(in the rows, 128 means zero)
Each path is a new rotation, seen through one point. The rows after it are directions, each followed by how far the rotation turns it, in degrees a step (0 if it stays put).
Each turn is a multiple of 5 degrees from 10 to 175, or 0.
Each row of a path follows its step; steps can be skipped.
Rotation 1:
step 0: [127 128 137 120 134 124 129 125 128 128 127 131 124 135 125 133 122 121
 129 132 113 134 125 123 134 132 124 138 135 138 125 126 132 125 133 126
 141 126 122 132 129 128 125 124 120 138 133 124 125 127 122 133 132 135
 125 121 134 129 131 136 119 128 118 129 129 120 124 131 134 136 131 130]
step 3: [130 126 125 130 132 126 131 126 133 134 126 133 123 126 128 123 119 120
 123 128 129 119 126 127 120 129 124 133 127 129 138 130 136 128 135 133
 138 130 119 134 132 136 123 121 132 132 119 131 121 141 121 133 128 135
 131 129 126 139 124 144 128 121 132 119 125 127 126 130 131 123 132 126]
step 5: [127 132 130 137 125 132 133 126 137 116 134 140 129 128 133 137 128 128
 126 138 121 126 124 135 120 128 124 137 135 127 135 133 128 128 131 129
 140 132 129 133 131 140 127 127 127 127 125 130 123 134 130 132 133 131
 123 127 124 125 125 137 127 127 136 134 131 124 136 132 126 140 122 133]
step 7: [126 128 131 121 124 127 119 128 127 124 125 134 126 134 125 132 129 121
 127 122 142 127 121 129 121 120 131 129 135 121 133 123 123 127 146 123
 146 135 125 136 129 132 122 131 128 125 126 129 123 133 127 126 129 126
 124 128 123 133 126 133 122 124 123 133 129 132 123 133 124 133 115 127]
step 11: [140 119 135 135 132 126 125 116 133 125 129 132 129 128 125 121 124 125
 134 133 129 137 134 121 127 123 124 130 135 130 131 131 121 123 132 117
 135 128 119 130 130 129 136 124 127 129 132 135 114 124 133 129 123 131
 126 127 126 129 127 136 127 125 120 130 127 130 123 138 119 127 127 138]
step 13: [125 121 130 130 116 127 124 134 129 123 134 120 122 128 127 132 129 124
 130 137 131 132 133 123 118 116 131 136 130 132 132 119 121 124 127 121
 135 114 122 135 130 128 130 116 133 131 134 125 121 131 137 130 128 121
 122 125 130 135 128 130 125 126 136 125 131 135 134 130 122 126 132 128]
step 21: [134 132 127 130 117 123 124 135 140 131 129 133 123 133 120 132 112 127
 127 132 118 129 116 131 127 127 133 136 127 135 136 128 121 127 129 135
 131 121 124 124 137 127 129 127 124 130 130 130 124 131 127 120 127 144
 126 123 129 135 123 131 131 130 130 134 121 130 126 126 126 128 131 120]
step 24: [129 126 122 130 118 127 128 133 138 126 135 134 126 119 130 121 125 125
 133 133 120 122 126 126 133 119 119 125 137 129 124 124 125 135 128 127
 137 130 119 130 131 131 127 138 127 138 131 130 123 142 130 129 132 121
 122 129 126 128 120 130 132 121 140 129 122 132 138 127 130 126 133 124]
step 25: [134 131 128 127 125 121 127 130 133 127 132 126 122 134 135 121 125 127
 127 127 142 126 120 116 122 123 132 125 141 124 129 122 123 125 129 121
 128 126 127 130 133 127 128 133 125 137 124 125 137 128 117 127 120 144
 124 134 127 134 123 129 117 129 130 133 122 132 134 125 129 127 131 125]
step 27: [130 137 126 125 130 130 126 121 132 129 131 125 131 129 135 122 119 127
 127 129 121 137 130 129 131 124 129 129 138 134 124 122 125 136 122 121
 133 126 123 127 138 126 128 127 125 141 129 123 124 124 120 128 113 136
 122 125 129 125 130 132 130 118 132 137 136 127 136 123 133 135 121 128]
Directions:
[126 126 129 128 128 129 126 126 129 128 130 130 127 131 130 129 129 130
 126 128 129 125 128 127 129 129 129 130 126 129 128 128 131 129 128 127
 130 128 126 127 128 128 127 127 128 127 127 130 130 128 130 130 127 128
 128 127 129 128 127 128 129 127 126 127 129 127 127 129 126 128 127 129]  10
[130 126 128 128 128 130 128 126 126 129 125 126 129 127 128 127 129 126
 130 128 127 128 130 126 127 127 129 131 127 128 128 128 128 127 125 128
 126 127 126 128 129 128 127 126 126 127 130 127 128 129 130 126 129 127
 128 128 128 127 129 126 126 127 127 129 130 128 128 126 127 128 128 130]  20
[129 130 129 127 125 129 130 126 127 127 128 130 127 127 130 129 127 128
 128 129 127 129 129 127 129 129 128 127 127 128 128 126 128 127 130 126
 127 128 129 130 129 125 129 129 128 126 128 127 128 128 129 128 127 130
 128 126 128 129 126 126 124 129 127 128 128 128 126 129 128 129 127 127]  155
[129 130 128 129 128 128 127 129 126 129 128 128 130 129 129 128 129 127
 126 129 127 129 127 130 127 128 127 129 131 127 127 130 130 128 126 127
 130 130 130 129 129 126 127 127 128 127 125 127 127 128 128 129 131 128
 127 128 129 129 126 128 127 125 126 127 127 129 126 127 129 128 130 129]  10
[129 127 127 127 125 127 126 129 129 127 129 128 126 126 128 128 127 130
 129 130 127 128 127 128 129 127 130 129 128 126 127 130 128 129 126 127
 127 128 127 127 128 126 128 129 127 128 127 127 129 126 130 127 126 129
 127 129 129 130 128 127 130 128 127 127 124 129 129 128 130 127 126 128]  10
Rotation 2:
step 3: [126 128 128 124 124 125 127 125 131 126 132 129 134 125 130 121 123 126
 131 122 131 132 128 122 126 126 137 127 128 122 122 122 128 134 130 129
 134 126 133 121 127 123 125 139 132 139 114 134 126 122 126 122 123 129
 128 126 120 129 125 134 128 131 130 115 124 135 127 125 133 129 134 127]
step 6: [128 128 135 130 130 126 127 129 132 130 126 123 120 125 125 123 129 117
 134 121 124 134 133 124 128 132 136 128 125 133 121 131 124 116 130 126
 132 133 121 128 132 118 133 128 131 132 132 118 128 118 129 132 133 130
 124 126 132 134 131 123 132 125 139 123 127 130 136 128 131 127 129 130]
step 10: [124 125 129 128 133 124 123 133 131 123 129 130 125 128 124 124 127 131
 136 132 132 124 134 132 128 121 139 125 128 123 127 135 119 132 139 126
 124 136 129 131 132 120 131 133 134 132 129 125 129 127 123 136 128 122
 120 123 127 132 126 123 129 133 128 126 121 121 118 131 127 131 129 137]
step 11: [133 141 130 121 129 126 136 123 131 121 118 137 127 122 130 125 134 117
 131 127 127 131 134 131 126 123 129 129 129 123 124 129 127 129 131 128
 129 122 130 133 134 123 127 129 132 141 125 129 134 134 122 138 124 135
 127 126 127 128 134 129 129 121 126 126 135 130 130 122 126 122 128 127]
step 19: [131 137 131 124 133 130 122 122 126 121 121 129 119 130 124 132 132 129
 134 122 129 134 132 124 125 131 132 132 129 139 124 140 127 131 121 134
 126 129 122 128 124 131 133 128 121 130 116 133 124 130 124 132 126 112
 130 126 125 126 127 127 130 127 123 128 128 134 129 123 131 126 128 128]
step 21: [130 124 123 123 124 125 126 133 137 134 133 122 133 134 128 125 118 130
 129 129 123 127 132 131 127 134 136 123 124 128 126 125 131 117 135 128
 126 127 132 129 135 134 133 129 137 137 131 132 132 127 124 120 131 127
 124 130 130 126 130 134 129 132 134 127 121 123 125 140 135 125 131 125]
step 23: [129 129 127 123 124 128 136 127 128 123 119 133 122 119 130 124 136 132
 129 125 127 128 129 127 128 126 130 130 126 128 127 136 128 123 130 132
 127 120 122 124 126 117 127 137 132 131 124 126 125 129 138 136 117 130
 121 125 126 135 139 130 133 122 122 121 133 132 126 121 129 127 128 129]
step 24: [125 127 127 130 134 121 129 137 123 126 122 129 125 131 127 133 131 127
 120 121 126 137 134 124 130 128 129 138 132 138 127 127 133 120 133 121
 122 121 127 130 127 136 127 130 132 129 125 133 125 119 120 131 135 135
 126 127 128 127 133 129 127 133 131 126 132 133 126 123 135 124 121 136]
step 26: [130 123 127 123 118 129 126 124 128 128 136 129 123 132 126 131 131 124
 134 129 126 129 130 126 123 132 136 124 128 130 118 137 128 132 130 132
 136 121 138 133 133 111 130 126 120 133 125 126 134 132 125 119 124 129
 125 131 131 127 124 130 126 123 124 130 124 133 134 132 126 125 133 130]
step 28: [126 125 133 119 130 123 127 127 127 131 123 131 137 132 128 126 132 123
 137 129 127 128 131 125 122 125 129 129 117 129 133 118 127 122 128 127
 120 135 123 130 125 134 125 134 130 130 134 127 124 126 117 140 125 127
 123 132 125 130 138 137 128 127 125 125 128 131 118 130 128 129 127 131]
Directions:
[130 131 128 128 130 127 128 129 127 127 126 128 130 128 127 128 129 126
 129 128 129 128 129 127 128 128 127 129 126 132 129 129 129 130 126 126
 127 129 128 126 129 125 128 127 130 128 129 128 127 128 126 128 129 128
 128 127 128 130 129 127 129 128 130 127 128 127 126 128 127 127 128 129]  80
[130 128 125 127 128 127 127 128 127 128 129 128 127 132 131 128 128 128
 129 130 128 127 128 127 126 130 128 127 127 129 126 128 130 130 128 130
 128 128 128 125 129 129 128 129 126 127 126 126 127 128 127 128 127 127
 128 128 130 125 126 127 126 129 130 127 129 128 129 128 128 126 129 128]  60
[127 126 127 128 128 129 127 129 129 127 128 128 129 129 127 129 130 128
 127 128 128 126 128 126 128 128 125 128 128 129 129 126 132 126 128 128
 130 127 127 130 127 130 129 128 129 130 128 128 129 130 128 127 128 129
 126 129 130 129 127 125 128 127 128 128 124 127 126 127 129 129 128 127]  90
[128 129 127 129 131 128 127 127 130 128 129 127 128 127 129 128 128 129
 128 128 129 130 127 129 129 130 130 129 126 128 127 130 128 126 128 127
 128 125 126 127 127 130 128 128 130 127 128 126 130 128 129 127 128 125
 129 129 128 129 126 128 130 127 129 126 128 128 128 127 128 127 129 126]  25
